In the data rows, the value 128 means zero.
Here are some rows, each followed by its group. Groups can overlap.
[118 113 146  89 141 131 127 124 137 139 125  63 124 127 137 118 135 131 180 111 127  86 130 144 118 141 121 137 115 124 125 138 128 131 118  98] z948
[118 139 145 140 118 140 143 165 137 102 125 128 118 138 154 157 140 145 128 168 142 122 128 139 120 140 130 170 154 111 153 138 129 118 137 131] z152
[128 160 142 135 119 136 142 124 133 121 126 131 121 130 163 169 128 130 113 114 126 123 134 141 122 133 126 167 117 107 162 137 128  54 145 129] z152
[138 128 140 113 136  84 119 125 151 147 123 132 121 138 142 125 139 128 128 111 139 126 127 144 109 126 131 132 111 172 113 143 126 131 125  95] z72
[128 110 141 131 134 123 139 123 143 146 127 155 125 140 117 118 137 133 138 121 141 137 124 124 120  94 128 126 113 127 111 100 125 130 129 163] z165
[192 112 105 135 101 137 141 126 128  90 165 169 158 140  76 118 148  67 117 128 134 179 129  54 197  63 127  58 146 117 114  43 129 128 124 126] z880
[128 112 141  96 134 110 128 127 146 150 132 106 127 142 136 115 139 130 166 111 138  96 126 144 105 118 128 136 115 150 108 128 122 129 123 111] z72
[209 112 127 119 134 138 136 119 110 132 150 160  91 141 140 116 164 135 147 111 136 128 128 142 159 103 128 133 116 152 111  98 128 129 123 131] z912
[136 110 140 104 134  90 122 127 158 128 125 124 125 139 141 116 133 128 150 110 136 114 128 145 107 121 129 134 111 128 110 134 132 132 124  98] z72
[211 110 127 120 133 138 136 120 101 126 151 157  83 140 129 118 161 130 133 113 140 145 128 143 163 102 126 133 112 159 112  99 128 130 124 128] z912
[121 110 143 134 130  78  84 127 124 138 125 131 121 140 144 120 138 128 115 110 144 156 127 141 112 134 145 131 115 196 114 161 128 129 122  92] z72
[133 111 138 119 134 128 109 127 140 148 118 137 123 128 136 115 139 129 129 109 134 139 125 149 108 130 133 134 114 184 110 149 126 131 125  90] z72
[115 159 138 135 113 136 141 130 136 114 123 128 122 132 154 163 137 132 118 128 131 124 134 142 122 128 129 171 121 108 160 139 134  58 145 128] z152
[117 114 128  84 132 126 126 122 136 136 126  85 128 132 138 110 133 130 167 111 123  93 127 143 112 141 123 132 116 139 125 138 117 129 125 128] z948
[111 143 112 147 133 137 140 105 141 137 121  98 125 108 138 115  52 130 146 110 102 124 126 143 125 136 126 133 113 128 127 137 128 131 128 121] z411
[207 128 116 119 140 139 136 129 103 128 128 155  96 128 139 120 162 132 143 110 137 145 132 128 159 128 121 132 116 160 114  99 130 131 124 130] z912
[177 111  87 134  98 138 140 122  72 110 128 174 154 143  83 116 128  70 119 134 139 181 128  58 196  61 127  63 144 115 112  49 124 150 123 124] z880
[120 111 143 134 136 128 141 129 136 107 123 143 127 141  62 116 128 125 111 189 139 130 123 100 122 130 125  77 173 110 111 114 127 179 126 190] z471
[117 110 139  89 136 134 119 129 141 141 128  95 121 138 139 117 136 131 186 111 139  93 127 143 105 114 125 133 114 136 112 124 129 127 123 121] z72
[118 145 143 137 111 128 143 145 134 128 127 130 122 141 155 161 141 138 111 144 140 125 128 143 124 136 127 175 133 108 157 137 128  92 137 131] z152
[113 112 141 133 135 137 141 129 128  91 128 137 133 139  80 121 144 130 113 191 139 131 131 102 120 134 125  91 157 107 112 123 126 173 124 188] z471
[128 114 140  90 137 136 126 128 138 137 124  55 122 130 141 118 135 128 183 109 124  80 124 141 128 138 126 134 113 120 127 136 116 131 127 105] z948
[119 115 142  82 136 115 128 117 145 131 127 107 128 136 137 114 138 131 144 110 105  99 125 141 108 128 123 133 116 151 121 136 128 132 124  78] z948
[118 121 139  82 140 115  79 113 146 135 125 128 122 128 139 119 138 126 114 111  91 120 130 145  97 157 137 128 113 167 116 139 142 132 134  78] z948
[174 112  85 108 135 138 129 125 130 137 156 163 114 147 133 124 139 131 158 111 135 137 129 142 142 106 124 134 120 145 112 100 129 131 123 132] z912
[118 111 142 135 138 141 139 154 128 133 127 151 131 140  84 123 141 133 106 176 139 133 113  86 119 124 126  61 176 128 112 112 127 195 125 177] z165
[133 112 140 134 135  81 143 129 104 157 123 126 151 140 118 119 134 132 112 124 128 158 125 128 132 126 138 128 126 149 128 135 125 131 129 133] z165
[116 153 128 136 105 134 141 131 135 104 127 133 120 137 159 164 140 129 107 126 137 125 132 145 121 135 125 174 122 106 159 137 129  74 144 127] z152
[146 111  50 104 135 144 106 123 128 130 128 174 120 159 136 121 114 128 142 113 138 143 129 143 135 112 122 134 113 140 113 128 128 132 125 124] z912
[118 113 138  91 128 139 123 125 134 135 128  58 127 132 137 119 138 132 178 109 124  81 128 143 117 138 126 133 116 124 129 138 117 129 130 103] z948
[117 122 141  82 140 128  79 114 147 138 130 138 125 127 139 114 138 132 117 110  93 128 130 143  99 156 138 133 128 174 117 139 136 130 125 128] z948
[121 114 138  83 124 124 126 121 134 139 127 128 128 132 137 115 139 130 159 108 119 128 128 143 109 142 128 132 112 138 123 138 126 132 128  85] z948
[118 114 128 127 135 141 112 131 134 137 127 106 123 142 139 122 137 129 176 111 138  96 128 143 102 113 128 132 117 128 128 122 128 131 120 121] z948
[120 119 146  82 137 112 107 113 147 136 125 120 133 130 142 119 147 133 137 110 100 108 129 142 107 150 132 133 116 154 120 138 133 130 126  73] z948
[120 110 139 134 131 137 136 129 133  97 129 137 131 139  82 128 135 132 111 189 137 138 128 100 121 134 128  90 163 107 112 120 130 175 123 184] z471
[118 118 141 134 128 129 141 166 124 128 121 128 145 139 115 143 128 132 114 128 141 123 128 104 123 181 125 135 123 110 112 137 141 101 129 147] z471
[118 198 130 180 107 142 136  93 133 134 126 133 124  60 140 146 120 128 119 122 143 128 125 144 122 137 126 139 137 111 194 138 138  79 144 129] z248
[129 112 144  92 142 128 125 127 145 149 130  99 123 137 139 116 139 133 182 107 133  85 126 141 105 116 124 132 113 142 112 128 123 129 126 118] z72
[116 153 109 127 136 135 127 102 137 137 124 113 125 101 143 117  52 128 142 110  85 124 128 142 122 138 127 131 115 107 127 139 125 129 122 128] z411
[118 143 148 127 114 134 141 150 133  88 126 132 127 139 155 159 144 134 114 152 142 124 127 140 119 137 129 173 142 107 155 138 125  98 140 130] z152
[178 111  89 111 134 139 129 121 129 136 159 156 107 138 141 117 145 128 158 110 139 136 128 142 145 105 125 133 122 145 113  96 132 126 122 128] z912
[119 112 143 133 128 138 140 171 138  90 125 126 142 140  88 128 137 145 105 187 135 130 124 106 121 145 127 113 146 106 112 136 126 154 129 180] z471
[214 107 124 122 132 137 136 122  97 126 146 151  87 141 142 115 166 130 138 110 146 148 133 144 165 101 127 131 113 162 107 101 129 130 122 135] z912
[116 172 109 125 184 139  80  83 134 139 127 132 137  72 137 121  79 129  92 109  10 124 130 143 122 134 123 132 114 114 136 138 125 124 127 125] z411
[128 110  84 110 135 138 129 124 127 135 157 158 115 141 140 119 141 127 159 110 136 137 125 141 148 108 127 133 112 144 112  98 131 128 137 128] z912
[168 111  75 133  94 136 141 123  76 119 150 158 128 141  83 120 140  76 108 131 132 184 125  61 195  59 128  70 141 118 108  57 122 128 122 124] z880
[118 119 142  80 132 118  99 119 150 135 128 125 123 129 136 117 131 128 127 110 103 116 126 145 104 128 135 132 114 159 118 137 134 130 126  74] z948
[124 113 141  80 132 114 122 121 134 138 127  95 122 132 137 116 136 137 163 113 115  93 128 143 118 128 120 134 117 144 122 138 126 130 128 128] z948
[105 130 133 134 137 137 156 109 137 135 109  75 126 119 137 118  75 131 170 111 113 106 128 143 123 136 125 136 115 112 115 138 129 128 123 128] z411
[118 111 141 134 135 133 140 165 132  93 127 134 133 140  83 121 140 139 114 184 138 127 130 104 123 140 129 105 159 103 111 126 133 163 126 188] z471
[115 160 145 135 116 136 139 120 139 118 121 132 128 130 159 157 138 131 113 113 126 125 138 143 123 128 126 128 116 113 160 139 123 128 142 125] z152
[120 110 142 132 128 130 139 166 133  96 119 128 142 140 105 128 142 140 115 144 130 123 138 106 123 165 126 129 127 108 112 137 128 127 122 159] z471
[141 114  54 133  92 138 138 123  76 133 134 157 158 141 104 111 141 100 111 114 131 177 133  66 193  59 128  88 119 117 113 128 133 152 128 126] z880
[143 109 141 134 138  93 139 127 134 147 120 144 132 141 121 117 139 133 120 124 144 146 128 119 119 111 125 130 113 138 128 117 126 136 122 148] z165
[120 128 146 192 112 140 128  92 135 128 130 119 130  68 136 128 100 130 128 123 162 121 128 143 122 136 127 133 123 104 193 139 130  96 134 130] z248
[128 110 134 134 131 140 145 163 136  98 123 135 123 140  81 127 138 132 112 189 138 128 127 102 122 135 122  93 163 114 112 117 128 171 124 187] z471
[128 110 142 136 132  83  69 129 113 135 122 131 131 128 146 118 138 125 108 111 142 158 130 143 112 128 146 135 115 182 112 169 128 135 119 101] z72
[ 85 179 140 156 130 137 140  69 136 134 127 127 123  72 140 125 109 131 125 112 109 126 127 143 123 135 125 134 108 128 183 141 133 124 125 127] z248
[117 111 136 135 136 141 141 165 128  86 126 138 129 142  84 121 140 137 111 186 139 127 129 103 121 140 127 104 153 109 115 129 128 157 126 182] z471
[139 111 128 100 135 128 127 127 159 156 127 120 135 141 128 117 138 131 155 110 137  99 127 144 108 120 142 133 117 159 111 133 128 131 126  98] z72
[116 111 150  93 136 133 127 124 139 142 129  96 124 140 138 125 139 131 179 112 137  89 124 143 105 115 124 129 114 139 111 125 131 128 123 120] z72
[103 129 129 127 131 139 155 112 135 135 111  78 123 122 136 113  70 128 172 111 120 117 126 143 121 136 130 133 111 114 118 138 127 132 121 129] z411
[119 137 136 127 121 141 128 159 133  95 131 130 128 140 153 157 139 128 116 168 145 124 129 145 125 128 128 169 154 102 154 136 126 118 132 131] z152
[113 141 115 147 133 137 145 108 134 139 119  90 126 110 143 119  55 128 155 112 116 124 129 143 123 136 126 134 109 108 124 139 127 129 123 123] z411
[119 116 144  81 128 114 107 119 148 132 127 120 122 130 139 118 140 128 131 108 128 112 127 144 106 150 130 135 113 160 120 138 134 130 126  74] z948
[133 112 137 105 136  84 123 125 155 154 128 126 124 139 141 116 137 130 147 108 135 118 129 146 111 123 134 136 112 168 112 138 126 130 125  95] z72
[142 109 141 132 129  80 143 129 128 158 129 128 134 142 116 117 142 131 113 121 138 157 120 117 132 119 141 128 117 141 112 127 127 133 126 141] z165
[116 157 146 133 117 138 142 127 135 114 127 132 122 133 159 169 133 124 115 120 136 125 134 142 122 135 129 169 116 105 160 137 126  61 151 124] z152
[107 139 117 149 134 133 146 104 135 132 122  87 123 112 128 118  57 129 163 110 114 128 129 144 127 135 130 135 115 128 122 139 129 128 122 125] z411
[118 147 140 138 110 140 141 139 136  94 133 131 123 138 159 167 139 133 126 138 136 123 130 146 122 135 129 178 122 128 155 139 132  85 140 128] z152
[120 128 138 134 127 132 141 174 133 128 128 135 142 140 109 132 139 141 103 147 140 121 138 103 120 163 127 131 132 128 111 137 124 128 127 160] z471
[167 113  77 110 136 137 124 122 135 139 153 165 114 128 141 118 133 128 151 107 138 137 121 143 139 108 126 128 121 143 114 105 130 132 125 130] z912
[133 110  49  98 136 140  72 122 133 133 107 169 124 170 142 121 104 128 124 108 121 139 130 143 132 128 126 133 118 149 128 128 134 132 122 124] z912
[113 141 114 127 138 143 145 106 135 129 112  94 122 108 139 117  55 127 154 128 107 124 137 142 128 135 119 132 125 112 124 138 124 131 126 123] z411
[130 111 143 128 136  77  94 128 130 147 127 133 133 128 137 128 140 129 113 110 141 143 128 144 109 134 142 133 106 189 112 153 128 130 124  91] z72
[127 110 144  91 132 122 125 128 138 147 130  94 114 141 142 115 141 130 180 111 128  88 128 141 103 114 128 130 117 140 128 123 128 130 128 117] z72
[100 122 137 104 135 138 157 114 135 135  74 104 112 128 143 119 106 134 160 108 128 104 129 144 120 133 115 133 116 132 111 138 127 130 122 128] z411
[105 132 127 141 133 136 128 106 133 138 115  90 124 117 138 115  68 127 161 110 117 113 129 142 123 128 127 134 113 112 119 138 131 130 123 126] z411
[147 111  64 134  89 128 141 126  75 136 139 167 155 128  99 120 141  88 111 121 126 183 129  62 198  58 127  81 123 124 112  73 129 155 128 126] z880
[115 175 111 128 177 142  82  88 135 137 128 133 121  78 144 121  77 126 102 107  22 124 135 142 123 128 127 130 116 114 137 138 130 123 128 127] z411
[121 137 144 141 109 138 128 163 130 106 134 130 124 142 153 152 137 136 116 166 142 124 128 143 124 140 121 167 161 103 152 138 125 124 136 132] z152
[118 114 135 127 135 130 129 124 128 136 136  68 123 129 137 118 139 124 179 111 121  77 128 142 116 138 123 130 114 124 128 138 116 130 119 128] z948
[119 113 144 135 136 146 141 155 135 121 128 151 129 140  82 123 141 123 113 179 140 141 119  89 121 125 128  64 173 108 111 110 129 191 125 183] z471
[138 113 140 134 135  80 139 131 128 156 126 140 128 140 128 119 137 130 120 124 128 148 129 128 131 119 134 132 115 143 114 127 128 130 131 135] z165
[119 111 140 134 136 137 142 158 138 117 125 150 126 138  82 124 140 125 112 189 146 129 124  98 120 126 125  68 185 108 112 110 126 191 125 183] z471
[119 128 136  82 128 115 108 114 152 141 126 118 123 128 128 118 137 128 140 110 105 104 128 142 105 148 130 133 112 151 121 137 132 132 124  76] z948
[136 109 133 101 137  96 126 129 158 157 127 121 123 142 137 119 139 130 162 110 139 105 132 144 128 122 127 134 116 164 111 134 129 130 123  98] z72
[135 109 128 132 136 124 140 125 135 151 124 145 132 140 117 118 146 131 134 120 128 141 126 124 121  96 126 127 118 130 128 103 126 130 125 152] z165
[ 98 178 137 180 122 128 141  82 136 137 124 119 125  74 144 128 102 135 134 117 151 124 129 143 122 135 126 131 112 105 189 138 125 111 142 119] z248
[196 111 114 127 135 135 136 123 110 132 163 158  95 140 138 114 159 128 128 111 136 139 126 143 156 104 124 133 115 152 112  96 129 131 122 124] z912
Which 3 groups are nearest to each row below, nearest first, going by the distance to the centre of the group?
[104 119 139 101 130 139 149 114 136 137  74 107 121 130 137 116 108 130 155 112  87 106 128 143 120 138 122 131 114 134 109 138 122 130 125 128] z411 z948 z72
[118 139 137 133 128 142 147 129 136 138 126 123 124 134 147 186 139 139 113 154 140 125 100 125 122 128 131 119 184 106 137 140 129 137 128 126] z152 z165 z471
[118 109 142 134 139 136 143 157 136 128 123 152 127 137  77 126 138 123 110 186 138 128 117  89 120 125 127  69 181 110 110 108 125 194 124 181] z471 z165 z912
[118 111 141 134 142 136 128 166 136  94 134 134 134 141 128 122 139 139 113 186 137 131 126 104 123 139 128  98 154 107 110 124 125 166 125 128] z471 z165 z152
[201 114 105 135 103 136 144 121  52  90 171 165 160 140  73 121 128  70 111 146 138 182 130  57 199  66 126  60 146 116 113  43 127 148 124 126] z880 z912 z165
[128 139 128 140 113 140 142 163 137  98 123 131 129 128 155 157 139 137 128 162 144 123 128 142 124 140 121 128 154 107 154 136 131 114 135 130] z152 z471 z165
[161 111  75 105 138 140 119 129 134 133 148 162 116 145 136 116 130 130 151 109 135 138 124 143 140 110 133 128 121 143 111 104 131 130 124 128] z912 z165 z72
[128 110  71 134 157 132  91 121   0 138 114 132 156 140 131 119 133 134 114 106 132 155 138  93 213  85 125 132 110 168 110 171 130 139 128 130] z912 z165 z880
[137 128 142 134 138 114 142 129 143 157 128 148 128 142 128 116 142 128 128 124 135 138 129 124 122 101 127 125 113 128 113 108 130 131 126 154] z165 z72 z912
Which 4 groups are nearest to each row below, nearest first, going by the distance to the centre of the group?
[117 137 138 138  97 136 143 129 135 139 128 133 115 135 148 166 137 128 112 170 141 124 112 132 122 149 114 131 183 109 144 138 128 140 138 130] z152 z471 z165 z248
Which 4 groups are nearest to each row below, nearest first, going by the average distance to the group's rows?
[117 165 142 133 123 137 143 118 135 133 126 131 119 122 160 173 147 131 113 104 120 123 143 142 122 136 121 159 117 106 160 138 128  39 128 127] z152 z248 z948 z411
[136 111 142 134 135  79 140 131 110 158 122 130 146 139 118 118 139 129 111 124 128 153 127 112 131 124 132 132 114 148 113 133 129 131 124 131] z165 z72 z948 z912
[119 175 116 125 184 135 128  84 136 136 127 128 122  74 140 122  79 129  94 111   8 123 127 128 124 135 128 133 117 120 136 138 129 120 122 125] z411 z248 z948 z152
[105 135 119 142 145 127 150 109 128 128 114  80 107 114 135 111  59 132 172 112 128 118 128 143 122 135 125 131 110 107 117 138 128 130 123 128] z411 z948 z72 z248
[118 139 138 140 113 146 141 165 135 111 129 136 122 138 150 155 139 130 114 176 142 122 124 141 125 142 133 128 163 107 153 137 130 127 133 133] z152 z471 z165 z248
Which 3 groups are nearest to each row below, nearest first, going by the average distance to the group's rows?
[165 111  68 108 140 135 118 123 144 136 145 170 124 148 141 119 127 129 145 107 127 143 128 143 140 107 128 132 113 145 109 107 131 130 127 125] z912 z165 z72
[121 111 144 132 119 128 143 167 124 102 118 129 144 140 107 130 140 128 112 136 139 120 152 105 125 171 128 131 126 112 114 138 133 121 126 151] z471 z165 z152
Which 3 groups are nearest to each row below, nearest first, going by the distance to the group's nearest row?
[115 122 143 127 128 128  30 114 139 138 127 131 123 128 138 114 138 130  94 113  73 129 128 144  96 161 149 132 117 178 116 144 128 131 128  94] z948 z72 z912
[135 111 137 133 134  82 141 131 115 156 124 128 147 140 117 118 140 133 128 118 138 158 128 114 130 128 139 133 113 141 114 131 127 130 123 136] z165 z72 z471
[118 138 144 143 111 136 145 167 133 120 125 135 120 140 150 159 128 133 119 173 140 121 127 140 124 143 124 160 170 108 150 139 129 128 136 133] z152 z471 z165
[110 142 115 145 142 133 145 106 128 136 123  91 128 128 138 117  53 129 150 111 128 122 127 144 127 135 127 128 120 109 125 138 129 130 126 130] z411 z948 z248
[212 111 117 127 103 136 141 123  43  82 166 156 163 141  69 112 146  76 113 156 140 188 123  53 200  71 126  58 145 112 113  47 129 147 126 113] z880 z912 z471
[117 163  98 136 155 134 103  92 143 135 130 123 124  86 134 119  58 130 106 108  52 123 128 142 128 128 125 134 114 109 133 138 128 130 125 134] z411 z248 z152
